Each path is a new rotation, seen through one point. The rows after it are directions, each followed by how far the rotation turns it, in degrees a step (0 if it stays put).
Each turn is a multiple of 5 degrees from 10 to 175, or 0.
Rotation 1:
[ 12.0  19.1  17.8  -5.5 -16.8  -2.8  19.3 -23.5]
[-11.3  15.4  27.2   0.2 -20.8  -6.0 -16.2 -14.1]
[-11.9  23.2   8.4  30.2 -15.5   6.4  -3.5   2.7]
[ 20.7  25.4   9.7  21.9  -1.1 -14.2   9.8  -1.6]
[ 24.0  15.2   6.9   5.6  -8.2  -9.3 -22.6 -20.8]
[  6.6  15.7  -3.1   9.8 -23.9  20.5  -6.3 -24.7]
[  1.6  20.3  20.0   1.4 -19.4   3.4  24.5 -17.0]
[ -6.4  18.9  31.4   4.6 -13.1 -16.0 -12.3  -7.1]
[ -4.7  21.2   5.9  33.1 -13.4   3.4 -18.2   2.6]
[24.8 24.2  0.6 24.6 -3.2 -1.9 11.3 -6.4]
[ 25.4  14.0  11.5  -3.0 -10.6 -10.8 -12.8 -26.0]
[ -3.3  14.5   5.8   3.4 -27.3  15.3 -11.8 -24.4]
[ -6.9  23.3  17.8  11.9 -19.0   6.7  21.4  -7.4]
[  1.4  21.1  29.4  10.1  -6.9 -20.4  -4.5  -2.6]
[  4.3  19.0   3.4  26.4  -9.8  -1.2 -27.2  -2.9]
[ 24.2  23.0  -6.6  23.3 -10.3   7.7   9.0 -13.6]
[ 22.8  16.5  14.5  -7.9 -12.8  -7.9   2.6 -28.0]
[ -9.8  14.7  15.4  -0.7 -26.9   8.6 -16.9 -21.1]
[-12.6  24.5  14.7  21.0 -18.8   8.1  14.0  -0.9]
[ 11.2  23.4  23.8  16.2  -3.1 -21.6   4.3   1.5]
[ 14.9  16.3   3.8  19.7  -8.5  -6.0 -30.1 -10.7]
[ 18.3  20.8  -8.9  18.2 -15.2  16.4   1.8 -18.0]
[ 14.2  19.2  17.8  -7.3 -16.1  -3.8  14.5 -25.7]
[  7.1 -13.8  -1.4   3.5 -22.1  -7.8   2.5   8.7] : 0
[ 21.7  -2.4 -15.6  -1.7   2.9   4.0  -4.5 -11.1] : 65
[ -1.6   4.8 -10.1  11.5  -1.9  14.1  20.1   4.7] : 115
Rotation 2:
[ -3.3  -1.3  28.5 -13.7   7.0 -27.6  -8.2  18.1]
[  0.1  -7.1   5.1  -9.1  17.1 -25.1  29.3 -13.9]
[  1.7 -22.4  -6.2 -31.8 -21.2   2.7  13.8  -4.1]
[  9.4  -1.9  11.3 -15.1   1.1  18.3  17.2  34.9]
[ 14.4 -16.6   4.0  19.8  16.5  20.9  25.2  -3.6]
[-20.4 -18.0   1.8   4.9  -9.4  33.4  -7.7 -12.1]
[ -9.5  22.6  29.4  11.6 -10.4  19.9  -5.6   6.9]
[  1.9  -1.9  18.0  37.6  -7.5 -14.7   2.2 -10.6]
[-37.3  -6.1  -6.7   7.3 -17.7 -18.8   0.6  -7.0]
[ -3.7  32.0  -4.9  -7.8 -25.1 -12.7  16.5   6.0]
[ 24.7  -5.9 -20.2  15.3 -14.9 -18.0   9.6  16.6]
[-14.0  -7.6 -38.6   2.2  10.9   4.5   4.3  14.5]
[ 12.2  26.9 -25.2  -6.3   0.7  26.6  -4.4  -5.8]
[ 25.3  -2.6  -4.8  16.1   2.7   9.5 -34.1   6.3]
[-19.8   3.5  -2.5  13.4  32.4  -4.7 -24.0  -2.0]
[  0.0  17.8   3.6 -11.0   3.1 -10.6 -14.2 -37.5]
[  9.5  -4.1  15.0 -17.3 -12.6 -28.6 -23.8   5.9]
[ -3.7  -1.7   4.2 -14.6  26.5 -31.5  13.6  12.4]
[ 12.0 -12.0 -14.7 -28.3   2.9  -4.7  22.7 -19.7]
[ 12.9 -15.8   3.8 -30.0  -9.3  17.8  -0.8  21.8]
[11.6 -4.7 13.5  4.2 30.2 19.3 15.9 17.5]
[ -1.6 -23.6   5.3   8.9   6.9  25.3   4.2 -27.8]
[-21.8  -0.5  27.7  -6.0 -14.1  22.2 -15.5  -1.1]
[  2.1  12.3   2.7 -16.0 -18.0  10.1  -6.1  -2.4] : 110
[ -0.4 -22.3  -4.1   0.4 -12.9  -2.0 -14.0   2.1] : 130
Rotation 3:
[-29.0  -7.4  27.3  13.5  23.6   7.7   6.4   8.4]
[-34.1  27.5   2.1   7.5 -11.9 -12.3 -12.6 -11.8]
[-19.4  -3.0  14.5 -20.5  35.7  -9.5  -7.4 -16.2]
[-28.3   9.8   2.7  -6.1 -12.2   9.3  22.5 -28.8]
[  2.2   4.4  21.8  17.3  22.5 -24.3  11.8 -24.2]
[-36.8   0.0  20.3  17.4   0.7  16.6  14.9   4.9]
[-21.0  26.2   9.0  10.9   5.1 -28.9 -17.5 -12.0]
[-33.7  -5.2  12.5 -21.3  24.9  10.9  -1.9  -8.2]
[-18.4  19.1  -3.0  -4.2 -11.7 -12.6  12.6 -37.2]
[ -6.7  -9.9  26.2   7.3  32.5  -6.6  19.2 -16.2]
[-32.9  13.3  13.2  23.6 -15.6   4.7  15.4  -5.1]
[-16.8  12.7  20.3  10.0  26.8 -25.7 -17.8  -3.7]
[-45.4   2.2   4.9 -16.2   1.9  15.7   1.3  -7.9]
[ -6.9  17.7   6.1  -6.8   6.9 -24.7   1.8 -38.5]
[-20.6 -13.6  23.4   2.2  20.2  13.4  26.1 -14.5]
[-20.2  22.4  12.9  28.6 -12.2 -15.4  10.4 -15.9]
[-25.1  -0.8  26.1   7.7  33.7  -6.6 -10.9   5.3]
[-42.1  18.5  -0.5  -6.8 -13.9   2.9  -3.8 -15.0]
[ -6.5   4.8  11.8 -13.8  29.8 -22.2  -1.5 -29.7]
[-28.7  -2.2  13.0   2.0  -2.5  18.0  30.8 -19.0]
[ -5.9  17.4  19.5  26.5   7.8 -28.6   5.7 -17.9]
[-37.1  -2.9  23.0   7.3  20.3  10.5   1.0  10.3]
[-31.1  26.0  -0.9  -1.2  -9.0 -17.2 -13.9 -18.8]
[11.2 -5.2  7.2 15.6 -2.1  1.2 20.2 -5.1] : 70
[-14.0  -8.1  12.3  -7.1  -6.3 -18.2   7.4   0.4] : 0
